D: rows in 3 groups, each row roughly a mix of its group's directions:
D (109 x 10):
[[-10  41  -9 -23  20  -1  -6  36   9  29]
 [-14   7  35 -17  39   0 -24   9  34  -5]
 [ 15   9  -5   5 -54 -19 -21 -22  -8  19]
 [-55   9  14 -10 -17   0  -8  35   6   4]
 [  9 -29 -20  10 -27  13   6   1 -28  44]
 [  0 -31   2   9  -7  15   0  31  19 -49]
 [ 22  32  24  -3 -43 -10  15 -23 -13  -1]
 [ -5 -21 -15 -53  -5 -17  -8  12 -11 -29]
 [ 29   6  35  23  13  -2  39   2 -22  17]
 [ 29  -3   6  16  39  -3 -17   8 -35 -28]
 [-14 -16  32 -18 -12  21  28  35  13 -23]
 [-23 -26  12  -4   6 -36 -10  47   1  -4]
 [ -9  39  25  -3  -5  46  11   0 -23   4]
 [-10 -38  -7 -22  38  -4 -14  19 -30   1]
 [ 19  19 -10  -8  11 -34 -11 -24  46   0]
 [-40   6   0 -21  17   3 -23   3  14 -44]
 [-29  43  13 -23   1   3   3 -21  24  25]
 [  6  -4  16 -25  34   1  14  16  27 -42]
 [ 43 -12 -25  17   9  10 -31 -22 -24  -4]
 [-18 -36 -12  11   5  -8 -29  44 -16  -5]
 [ 51   5  27 -23   3   3  -8 -24 -22   0]
 [-17 -20  -7 -12 -33  33 -24  18 -17  28]
 [ 39   3  -9  -8  25 -12 -12 -39 -24  18]
 [-15  28   8   2  60   6   6 -12  14  -2]
 [ -1  18  -2  11  30 -41 -28  -4   1 -35]
 [-14 -10  -3 -28  -7 -27 -49  15 -16  17]
 [  9 -30  19  30 -14 -20  24 -34  -1 -20]
 [-17   4  25  -7 -28  21  18  19  31 -34]
 [-18   3  41 -24  24   0  21  31 -10 -19]
 [-16   2 -14   3  35  25  39 -17 -29   9]
 [ -5 -52 -29 -12  -9   4 -32  12   0   1]
 [-50  19 -10 -23  17  30  -9   9 -15   1]
 [-42  22  24 -20 -17   2 -25  21   5 -18]
 [-11  10  47  19   2  19 -11  -9  39  12]
 [ 11 -14 -25   4 -16   2 -23  49  28  -8]
 [  4  28 -13  21   2 -31 -47  -5   7  19]
 [ 27 -15 -19  29  -3 -19 -40  12  -6  27]
 [ 16 -42 -33  12 -11  19 -21   2  11 -27]
 [ 16  -4  26   2 -15 -37  37 -20   3 -26]
 [-55   6  -5 -13  18  -9  17  33   4  -6]
 [  8  29 -13  35 -19   0  -2 -24  12  40]
 [ 14 -21  26  11   3   4  29 -35  -7 -38]
 [ 51  -4  31 -14   3  17  22 -11 -16  -4]
 [ 39   9   4  33 -22 -26 -24  -1  10 -21]
 [ 35  12  19  30  -1  36  10  20 -15  20]
 [-16 -16  39 -34 -25  22   8   7  24   9]
 [ 18  29 -34  22  29  -8  26 -13  -2 -22]
 [-29  10  -1   8  -2 -34  -3  19 -13  48]
 [ 23   6  30  47   0   7  35  10   1   7]
 [ -9 -23 -24 -17 -22  -4 -10  -9  -4  54]
 [ 38  13  15  16  -7 -19  22   7  39 -21]
 [ 11   4 -25 -16  34   2 -28 -39 -23   3]
 [  8   5  23  10   4 -19 -26  11  22 -51]
 [-35  23   3 -34   9  -4   0 -17 -13  40]
 [-18 -15   1  18 -31  32  -1  41 -14  18]
 [-20  44   5 -24 -35  18   3  16  -6 -14]
 [ 26 -12  20  23 -42  14   8  -3 -35   6]
 [-37  46  -5 -21  -8  26  -8  -3   9 -11]
 [ -4   9 -30 -14 -41 -16  -7  -8 -20  37]
 [ -8 -26 -44   2  17 -17 -23 -10 -13  31]
 [ -2 -17  -3 -41  26  16 -10 -19 -40   0]
 [ -4 -23 -24 -17 -10  11  11   2 -30  48]
 [-22  12  36  -2   6  23  28 -12  14 -37]
 [-43  10  -7  -3 -37 -22   6  30  11 -10]
 [ 26   2  -8  31   4  -7 -18  11   3  53]
 [ 18  24  46  17 -18   2  27  25  -5  -3]
 [-51  28  19   1  -9  16  12  28   3  -1]
 [-28   5  27 -11 -31  22  10  32  -8  27]
 [-18  -1 -17 -28  51  19 -17   6 -10  15]
 [ 12 -34  14 -22  35  -7  25  -3 -18 -28]
 [ 28  38  20  17  11  23  13  16  -8  31]
 [-14  16  -8   7  38  14  37 -16 -18 -29]
 [  7  37 -16  37  32  -6   9 -20   3 -19]
 [ 51 -24 -25  10 -16  -7  13  21  12  -7]
 [-15 -47  33  -7   2  29  -4  14 -13  15]
 [  6 -44   0   7 -32  -2  -9 -24 -36  -2]
 [-21  32 -18   0 -10   2  23 -37  27  23]
 [-21  13  33 -33 -13  18  20  -7  35  -1]
 [ 22 -38  16  17  -4  20   8 -28 -34 -10]
 [-42 -35 -16 -13 -25 -11  -7  15 -16 -17]
 [ 31  21 -38  16 -14 -22  17  -4   3 -31]
 [-30  33  16 -41 -13 -14 -15  -8  20   5]
 [ 11 -40  -9 -19  15  25  39  15 -16  -1]
 [-52  19  -3  -7  29   5  15  14  19 -14]
 [-30   1 -37  25  11 -14 -16   6 -16  36]
 [-30 -30   5  -7  10  -3  36  36  19  -9]
 [ 35 -40   1 -31   9 -23 -20 -10  -1 -11]
 [ 10  31  -8   9 -28 -34 -37  -3  21   3]
 [ 16 -24 -10 -13   8  43 -14  30  -4 -30]
 [-15  14   9  -4  12 -13  27  -1  41 -43]
 [ 30 -35 -25  27 -27 -11  -2   4   7  26]
 [ 18 -14  12  49  19 -11  14  -5  -1  35]
 [ 50  10   1  -9  14 -28  -6 -25  26   6]
 [-17  26  12  14 -50 -26  13 -19   5   1]
 [-38  22  37 -19  -9   9   7 -14  10 -29]
 [ 46 -17  -2 -20  22 -25  -1 -33  -6   6]
 [ -6  22 -22  49 -21   6 -20   6 -13  23]
 [ -1  35 -20 -17   5 -12  33 -12   2 -42]
 [-36  -3 -19 -29  28  21 -19  13 -24  15]
 [ 14  23 -46  28  11  -6  19 -18 -20  13]
 [  6  20 -43  31   6 -12   0 -18 -31  17]
 [ 16 -10 -26 -41   5  -4 -35 -20  16 -20]
 [  8  47 -12  -9  -7 -12 -18   3  44   7]
 [  0 -52  19 -22 -18  10 -13  26 -10   8]
 [-36  24 -16   9  -8   1  35 -15  30  21]
 [-22  44   2  19  25 -18 -20 -20  -2 -21]
 [ 42  29  30   3 -27  -1  20  -8 -16   6]
 [ 38 -36 -27 -13  -3 -11  -6  29  -1  18]
 [ -6  10  18  16  46  24  17 -30 -13  14]]
one row of each group, then the others: which group is each in?
[ 23 -22 -40  -7  27   3  30  11 -25  -1]
U
[  5 -43 -24  -4 -21   0 -10   7  -8  43]
Y
[ 22  19  20   5 -11 -29  31  -3  32 -27]
P

[-28  -9   7  16 -28   2  32  38  20  18]
Y
[ -9 -12 -15  -8  37  30 -13  -1  30 -35]
P
[ -8  12 -28  53 -23   1 -21  12  -3  13]
Y
[-18  39 -10   3  10  -5  33 -35  25   8]
Y
[ -3 -31  27  -4 -28  35  35   3   2 -11]
U
[ 40  32  21  21  12   5   8 -22   2  28]
P
[ 15  46 -17  22   8 -22 -13 -15  30   9]
U
[ 35   6  -5  -7  32 -36  -7  -9  17  31]
P
[ 10  40   0  21  27  -1  17 -16  34 -20]
U
